Rotation paths and how fast each direction turns (deg/step)
Each turn is a multiple of 5 degrees from 10 to 175, or 0.
Each row of a path follows its step; steps can be skipped.
Rotation 1:
step 0: [ 1.55  2.38 -0.81  2.50 -2.40 -0.52  0.55  1.73  3.12 -0.13  1.12 -3.43
  0.85 -0.45  1.30 -0.93 -0.68 -1.42  1.02  5.71 -1.06  0.52  2.51  2.35
  1.14  1.60 -1.43 -0.63 -0.63 -0.71 -1.63 -2.38 -2.63 -3.59 -0.27 -0.68
 -4.32 -1.90 -3.26  3.63 -0.23  1.13  1.03]
step 13: [ 2.41 -0.85  2.30  0.03 -2.92 -0.52 -4.37 -0.02 -0.94 -0.68 -2.48 -3.10
  2.03 -4.88 -0.27  0.33  0.91 -2.34  0.83  1.71 -0.74  0.40 -3.14 -0.83
  2.35 -3.40 -1.86 -0.76  0.58 -0.30  1.70  0.65  1.61 -3.68 -0.96  1.98
  3.26 -0.06 -0.80 -2.37 -2.39 -2.17 -2.09]
step 15: [-0.12  3.38  1.17 -0.89 -0.45  1.08  3.11  0.88  2.09 -1.90  0.45 -1.47
  0.09 -2.18 -2.45  3.67  0.26  0.21 -1.53 -0.63 -5.12  0.14 -0.17  1.80
  1.63 -2.54 -1.96  4.14 -1.11  1.94  0.90  2.07 -2.05 -3.06  2.43 -1.18
 -2.03  2.00 -1.98  0.87  1.30  1.84  3.84]
step 16: [ 3.19 -1.29 -0.93 -1.73 -1.88  0.20  0.79  2.03 -1.52 -1.88  0.90  0.35
 -1.95 -1.15  0.28 -2.00 -0.65 -1.63 -2.62  0.71 -3.56 -0.40 -1.12  0.51
  3.20 -2.12  0.39 -2.08  0.13 -0.60 -3.74  3.48 -0.21 -3.56 -2.26  1.78
 -1.90  1.21 -2.73 -1.11 -2.83  2.15  5.48]
step 17: [-0.84 -6.26  2.96  2.08 -0.04  1.53 -1.14  1.48 -0.39 -1.69  0.30 -2.53
  0.09  1.32 -4.05 -2.53 -0.73 -0.32 -1.44  1.12 -3.22  1.24 -0.89  0.06
 -0.55 -1.86  1.68 -4.57 -3.24  0.22 -2.04 -0.15  0.51 -2.07 -1.39 -1.85
 -2.10  0.12  1.18  1.77 -1.04  3.81 -0.24]
step 18: [-2.91  0.31  4.61  2.98 -1.59  1.49 -3.07  2.50  2.55  0.13  1.61 -2.30
  2.83 -0.25 -1.95 -1.21 -4.68  2.72 -1.24 -3.13 -1.76  2.24 -0.61  0.20
 -0.58 -1.60 -1.61 -0.68  0.58  0.39  0.24  0.63  0.96 -5.36  0.97 -0.53
  0.21 -0.11  0.73 -0.10 -0.85 -3.01  0.05]
step 19: [ 0.39 -2.94 -0.20  1.68  2.51  0.62 -1.56  1.18  3.64 -3.85  0.90  1.45
 -0.60 -1.50  2.82 -1.24 -4.93  0.99 -0.75  0.94  0.90 -1.79 -4.10  0.22
 -3.10 -0.96 -2.92  1.63 -0.33 -0.78 -2.40 -0.30 -0.17 -2.26  1.69  2.20
  0.41  1.91 -2.32  0.21 -1.10 -3.90  3.19]
step 22: [ 3.52 -1.49  1.12  1.07 -1.57 -1.60 -2.64  3.11  1.97 -2.04  2.27  2.03
  2.53 -0.66 -0.29 -1.33  0.66  0.39 -1.45  1.93  0.11 -2.93  0.01  0.14
  0.56  1.97 -2.45 -6.12 -2.18 -0.81 -3.13 -4.00 -1.74  0.75  1.80 -2.29
 -0.69  3.27  0.27  0.30  1.80 -0.24 -0.35]
step 24: [ 0.59 -0.19 -0.54 -1.35 -0.33  0.46 -4.33 -0.35  3.18 -1.72  0.40 -0.80
 -0.70 -5.99 -0.43 -0.16  0.78  0.83  0.47  2.13 -2.12  0.63 -1.11 -3.43
 -0.26 -3.55 -1.87 -0.06  1.02  1.60  0.58  1.68 -0.85  4.24  0.30  1.40
  1.25 -1.46 -1.47 -2.48 -3.17 -4.96 -0.44]
step 36: [-2.01 -1.97  1.96 -2.40 -0.13 -3.18  0.45  1.00  1.25  0.01  1.64 -1.22
  0.27 -1.42  1.52 -4.83 -0.33  0.04 -0.70  0.86 -0.94 -1.60 -3.62 -0.18
  2.11 -0.60 -3.42  1.25 -0.53  1.64  1.87  3.03  3.38  3.99  2.69 -5.14
 -0.62  0.81 -1.22  1.90 -1.30 -1.26 -0.79]
Speeds:
[ 0.61  0.46  0.89 -1.40 -1.24 -0.21 -0.73  0.31  0.62 -0.19  0.15  0.96
  0.74  0.17  0.78  0.22 -0.18 -0.15  0.89 -0.85 -0.86  1.04 -0.34  0.84
 -0.46 -0.41  0.30  0.75 -0.12 -0.88  0.12  0.30 -0.03  0.64  0.30 -0.36
 -0.25 -0.28  0.55 -0.51 -0.70 -0.27  0.36]	125
[ 0.29  0.53  1.45 -0.24  0.36 -0.38 -0.39 -0.45 -0.02  0.48 -1.53  0.01
 -0.29  0.13  0.41 -0.56  0.86 -0.40 -0.14 -0.89 -0.48 -0.16 -0.51 -1.23
 -0.13  0.81  0.88 -1.63  0.04 -0.39  0.18  0.14 -0.17 -0.31 -0.02  0.43
 -0.59  0.29 -0.33  0.35 -0.29  0.92  0.26]	80
[-0.02 -0.33 -0.67  0.19  0.18 -1.03  0.03 -0.08 -0.24  0.67 -0.17 -0.76
  0.30  0.23  0.55 -0.59 -0.08 -0.35  0.28  0.02 -0.39 -0.68  0.61  0.93
  0.12  0.19  0.67  1.07  0.90 -0.39  1.20 -0.53  0.21 -0.49  0.90 -0.31
  0.45  0.27 -0.71 -0.31 -1.33  1.46 -0.60]	10
[ 0.57  0.37  0.09  0.54 -0.78 -1.00 -0.74  0.75 -0.63  0.17  0.67 -0.72
 -0.04  0.93 -0.51 -0.39  1.58  0.55 -0.13 -0.44  0.45 -0.98  0.18  0.57
 -1.33 -0.84 -0.16 -0.20 -0.14  0.08 -1.14  0.90  0.42 -0.09 -0.29 -0.13
  0.22 -0.19  0.41  0.04  0.17  0.61  0.07]	70
[-0.08  0.44 -0.51  0.28  0.01  0.69  1.27  0.96 -0.56 -0.47 -0.87  1.80
  0.66  0.37  0.14 -0.41  0.99  0.23  0.32  0.08 -0.62 -0.43 -0.52  0.29
  0.58 -0.43 -0.60  0.53  0.95  0.15 -0.15  0.65 -0.46  0.13  0.07  0.21
 -0.80  0.79 -0.16  0.36  0.50  0.71 -0.65]	65
[ 1.03 -0.42  0.32  0.58  0.37  0.81  0.03  0.88 -0.06  1.30  0.56 -0.24
  0.73 -0.42  0.13  0.04  0.15 -0.95  0.16  0.36  0.46  0.92  1.13 -0.47
 -0.27 -0.08  0.36  0.05  0.62 -0.84 -0.04  1.48 -0.03  0.26  0.55  0.71
  0.37  0.72 -0.90  0.48  0.25 -0.62  0.34]	135
[-0.27  0.23  0.66 -0.49  0.61  0.33  0.31 -0.24 -0.13 -0.01  0.69 -0.01
 -0.49 -0.64 -1.32 -0.38  0.01 -1.38 -0.47 -1.13 -0.78  0.11 -0.08  0.25
  0.77 -0.64 -0.41  0.13 -0.09  0.86 -0.46  0.60  0.60  1.12 -0.27 -0.50
  0.62 -0.10 -1.08 -0.89 -0.21  0.94  0.05]	35
[ 0.69 -0.50  0.27 -0.02  0.09 -0.28  0.92  0.20 -0.79  0.05  1.00 -0.35
 -0.81  0.83  1.12 -0.12  0.33 -0.01  1.09  0.31 -0.86 -0.23  0.43  0.46
  1.20  0.31 -0.01 -0.95 -0.16  0.69  0.67  0.28  0.01  0.06  0.43 -0.74
 -0.53 -0.66  0.11 -0.16  0.78 -0.28  1.39]	70
